In the data rows, the value 50 means zero.
Here are some points, each followed by its number:
51 41 40 43 44 45 48 47 45 34 42 44 42 38 36 43 33 44 46 48 54 72 48 42 42 94 79 44 38 46 42 36 0
41 41 46 65 65 63 64 61 58 68 58 44 42 40 37 45 36 46 48 52 59 76 47 44 42 75 55 43 39 45 42 38 1
81 75 60 45 46 45 46 47 44 32 41 46 42 38 36 41 34 46 48 49 54 69 67 86 87 42 37 43 38 46 42 39 2
39 39 40 44 43 47 45 47 48 43 48 46 42 47 53 64 71 48 45 45 46 43 46 44 43 40 38 42 40 49 61 90 3
39 38 40 44 45 45 45 45 46 34 41 46 42 40 40 53 94 54 46 47 47 41 46 42 41 41 38 43 38 44 41 38 4
40 40 40 46 45 47 48 51 58 83 67 46 45 50 59 67 67 47 46 44 47 40 48 42 43 40 37 43 40 47 54 85 5
40 43 48 69 69 65 67 62 59 68 56 44 42 40 39 43 55 67 51 46 47 40 48 47 48 69 44 42 39 46 42 36 6
87 76 60 44 45 45 46 46 45 34 42 46 42 39 36 42 44 66 59 49 46 40 56 70 73 53 38 42 38 46 41 37 7
39 37 40 44 45 46 45 46 46 34 42 46 42 40 37 43 35 54 67 53 48 44 47 42 41 49 92 73 65 47 43 37 8
87 93 72 47 46 46 45 47 44 33 41 46 42 41 36 43 34 46 48 51 59 84 48 42 41 51 99 75 67 48 42 39 9
98 80 61 43 44 47 46 47 44 33 42 45 42 39 36 42 35 53 79 62 50 47 48 42 41 40 60 99 99 64 53 39 10
77 78 63 46 47 46 44 47 45 34 42 45 41 40 36 43 39 57 59 51 46 43 48 48 47 67 42 43 37 44 40 39 11
41 39 41 54 56 55 60 63 72 99 88 75 96 99 99 47 34 45 47 46 46 40 47 42 42 47 99 95 92 53 44 38 12
62 42 43 44 43 46 46 46 45 34 42 44 43 40 37 43 34 44 52 61 67 85 47 44 44 87 61 43 38 45 42 36 13
41 41 45 66 69 65 67 65 64 85 67 55 63 84 98 59 38 46 46 47 46 42 46 42 40 42 39 47 58 65 81 74 14
39 38 41 44 45 46 45 47 46 37 44 46 41 40 37 51 95 59 45 46 47 43 46 43 40 41 42 71 93 63 59 44 15
41 36 40 43 44 47 46 45 45 35 43 45 42 41 39 51 99 57 45 45 47 41 46 42 41 40 37 51 67 66 77 61 16
84 99 82 48 48 48 46 48 47 35 43 46 42 40 36 44 34 44 55 67 67 88 47 42 42 56 99 70 61 46 41 39 17
40 37 41 44 45 46 45 46 44 35 42 46 42 43 43 60 99 53 46 46 46 42 47 41 41 41 37 43 42 53 72 98 18
82 55 48 45 44 46 47 47 45 35 41 45 43 41 36 44 35 45 58 69 70 94 47 42 41 72 99 59 51 47 42 37 19
42 63 72 77 70 65 66 56 49 44 45 46 43 40 36 43 34 47 70 66 55 52 48 49 50 70 43 43 39 46 42 38 20
41 50 58 89 86 77 78 68 62 72 59 51 54 79 99 72 49 46 45 46 45 42 47 42 39 42 48 92 99 73 62 45 21
46 38 40 45 44 46 45 47 46 35 43 44 42 46 48 68 99 52 45 46 46 42 54 70 75 58 38 42 39 45 41 38 22
41 38 41 44 45 45 48 48 52 65 59 76 81 62 53 45 34 44 46 46 46 40 47 41 43 41 38 41 38 46 42 40 23
41 38 41 44 45 46 47 47 52 61 57 52 62 78 87 54 37 46 47 46 46 42 47 43 43 41 37 41 42 51 63 80 24
39 37 40 44 46 47 44 47 47 34 43 65 75 71 65 45 34 45 46 44 47 42 47 41 41 42 38 46 53 59 71 67 25
40 40 44 64 66 62 64 64 62 78 62 45 42 41 36 44 68 66 48 46 45 41 48 42 43 75 73 45 39 46 41 38 26
40 38 41 45 46 45 46 47 45 35 42 46 43 42 43 61 99 54 46 47 46 43 46 42 41 41 37 42 38 46 43 51 27
40 37 41 48 50 50 52 54 66 99 83 46 43 40 37 43 34 46 80 72 57 54 47 42 44 99 83 45 39 44 41 36 28
40 38 42 59 62 61 64 66 71 99 83 47 45 51 61 72 81 47 47 46 46 41 47 41 41 41 38 47 54 65 91 93 29
98 93 73 47 46 46 45 46 46 34 42 46 43 41 37 45 93 80 48 46 46 41 46 42 41 41 38 58 82 77 92 70 30
52 83 81 56 53 52 51 48 46 35 43 44 42 39 36 45 35 45 47 52 57 74 48 46 47 64 43 42 39 45 42 38 31
41 37 41 45 44 46 46 46 47 43 47 69 81 74 65 43 34 44 45 46 46 41 46 42 42 40 36 43 39 46 43 54 32
Which three points above are nearest to each new point? Their numbers follow each, nearest first.
41 38 41 45 44 47 45 46 46 34 42 44 41 42 36 45 60 64 47 46 46 43 45 43 42 40 38 42 40 47 41 42 4 27 3
46 38 39 44 45 46 45 47 47 34 43 44 41 39 37 45 34 45 47 52 57 78 57 72 77 46 38 42 39 44 41 37 2 13 7
40 37 41 45 45 45 46 47 45 35 42 45 43 39 37 42 62 64 47 46 47 39 47 43 41 41 37 43 36 44 42 43 4 27 3
69 48 45 44 44 45 47 46 45 34 42 45 42 39 37 44 34 45 46 47 50 57 66 87 89 42 37 42 39 45 42 37 2 7 11
40 38 41 45 46 45 45 47 46 34 43 45 41 40 36 45 34 46 50 58 61 73 46 43 40 42 38 42 39 47 43 50 13 1 31
48 39 41 43 44 47 46 46 46 33 42 45 42 39 37 43 35 45 47 52 60 87 71 97 98 43 38 43 39 45 42 38 2 7 22
43 37 41 43 44 46 44 45 45 33 43 44 40 40 36 44 33 47 45 47 49 50 66 77 75 41 37 43 38 45 42 38 2 7 22
74 59 51 43 45 46 45 47 46 33 43 45 41 39 37 44 34 45 50 58 61 78 47 47 48 67 44 42 38 46 42 37 13 11 31
41 38 41 42 43 45 46 46 45 34 44 52 59 72 82 53 35 46 46 46 47 41 46 42 42 41 37 41 38 47 44 48 32 25 24
64 44 42 46 44 45 46 47 44 33 39 45 44 40 37 41 33 44 47 47 53 66 54 64 69 51 37 43 39 44 42 37 2 7 13
40 38 40 53 54 54 56 61 69 99 85 45 44 54 65 73 72 47 46 47 47 42 46 43 41 41 39 66 97 76 80 55 29 5 14
41 38 40 43 44 47 45 46 46 34 42 43 42 39 37 42 33 45 51 58 61 76 63 79 82 42 36 42 39 45 42 37 2 13 7
43 37 40 44 45 46 45 46 45 33 42 46 43 40 37 42 33 44 65 71 64 71 76 95 96 42 37 43 38 44 41 36 2 7 22
40 38 41 48 49 48 50 52 59 89 70 44 43 40 36 42 50 65 53 47 46 40 47 42 40 41 37 43 40 50 63 89 5 3 29
83 69 57 45 45 45 47 46 43 35 41 46 43 38 37 43 69 70 50 46 46 40 60 80 85 45 37 42 38 45 42 37 7 2 11
43 37 42 44 47 45 46 46 44 34 42 46 41 39 35 45 34 46 46 48 49 58 71 83 82 42 37 42 38 45 42 38 2 7 22
40 37 41 45 46 48 46 49 55 71 63 52 56 79 94 62 39 44 46 46 47 41 47 43 42 41 37 42 42 53 70 93 24 14 5
41 38 41 44 44 46 46 46 46 45 48 44 43 38 37 43 33 44 46 50 54 68 45 41 43 60 81 50 43 46 42 37 0 13 8
41 38 41 43 46 46 46 46 46 35 44 45 41 40 36 44 35 48 74 68 53 51 46 43 39 41 38 43 39 48 57 94 3 25 18
40 39 39 43 44 46 47 47 49 46 49 45 44 50 61 73 81 48 47 45 47 41 49 41 43 40 36 42 41 47 56 93 3 18 5
63 44 44 44 44 46 45 46 45 34 42 46 42 41 37 44 33 45 49 57 64 90 45 43 42 55 99 67 60 48 41 36 19 8 13
39 38 40 45 45 46 46 47 45 35 41 46 44 39 38 42 48 61 53 46 46 41 46 41 41 42 38 43 39 45 41 38 4 27 11
97 81 63 46 44 45 46 46 45 33 40 45 43 41 43 58 99 58 47 45 46 39 49 41 42 94 95 47 40 45 42 36 11 7 0
93 67 55 42 45 46 47 46 46 34 43 45 42 45 55 73 94 51 46 46 46 41 48 42 42 58 99 76 65 49 43 37 9 8 15
64 43 42 44 45 45 45 46 46 34 43 42 42 40 36 44 59 77 54 47 48 41 62 89 91 49 37 42 39 46 42 36 7 22 2
41 39 41 46 49 47 51 52 57 84 67 45 43 38 37 45 87 63 47 46 46 40 48 41 43 41 39 64 87 67 65 45 15 16 5
41 38 40 45 44 47 47 47 48 46 47 46 44 40 37 42 56 62 50 46 47 39 47 41 41 41 36 44 38 45 42 48 4 27 3
41 39 43 65 70 67 70 70 75 99 84 46 47 59 76 76 66 45 45 47 47 41 46 43 41 41 38 50 66 72 96 84 29 14 5
63 84 75 48 48 48 46 47 44 34 43 46 42 40 36 48 83 56 45 47 47 42 46 46 44 67 45 42 38 44 41 37 11 31 7
49 38 39 44 45 47 43 47 47 34 43 44 41 40 36 43 33 45 71 73 61 63 75 99 99 42 37 42 39 45 41 36 2 7 22
42 37 42 44 44 47 46 46 44 36 44 44 44 47 51 59 58 46 45 45 46 41 46 43 42 41 37 43 46 58 69 68 3 16 18
40 38 41 45 45 46 46 47 45 39 43 44 43 40 36 41 33 46 68 63 53 51 47 42 42 41 37 45 45 56 75 79 3 25 18
40 39 40 53 55 55 55 59 67 99 77 46 47 60 75 67 52 44 46 46 47 40 47 41 43 40 37 42 40 50 61 92 5 29 24
42 39 41 54 58 58 59 64 73 99 89 44 41 41 36 44 39 59 72 58 48 46 70 99 99 43 36 43 39 45 41 39 6 1 26
74 54 47 45 46 46 45 47 45 35 42 45 44 39 36 44 59 70 50 48 45 43 58 77 81 46 37 43 39 46 42 39 7 2 22
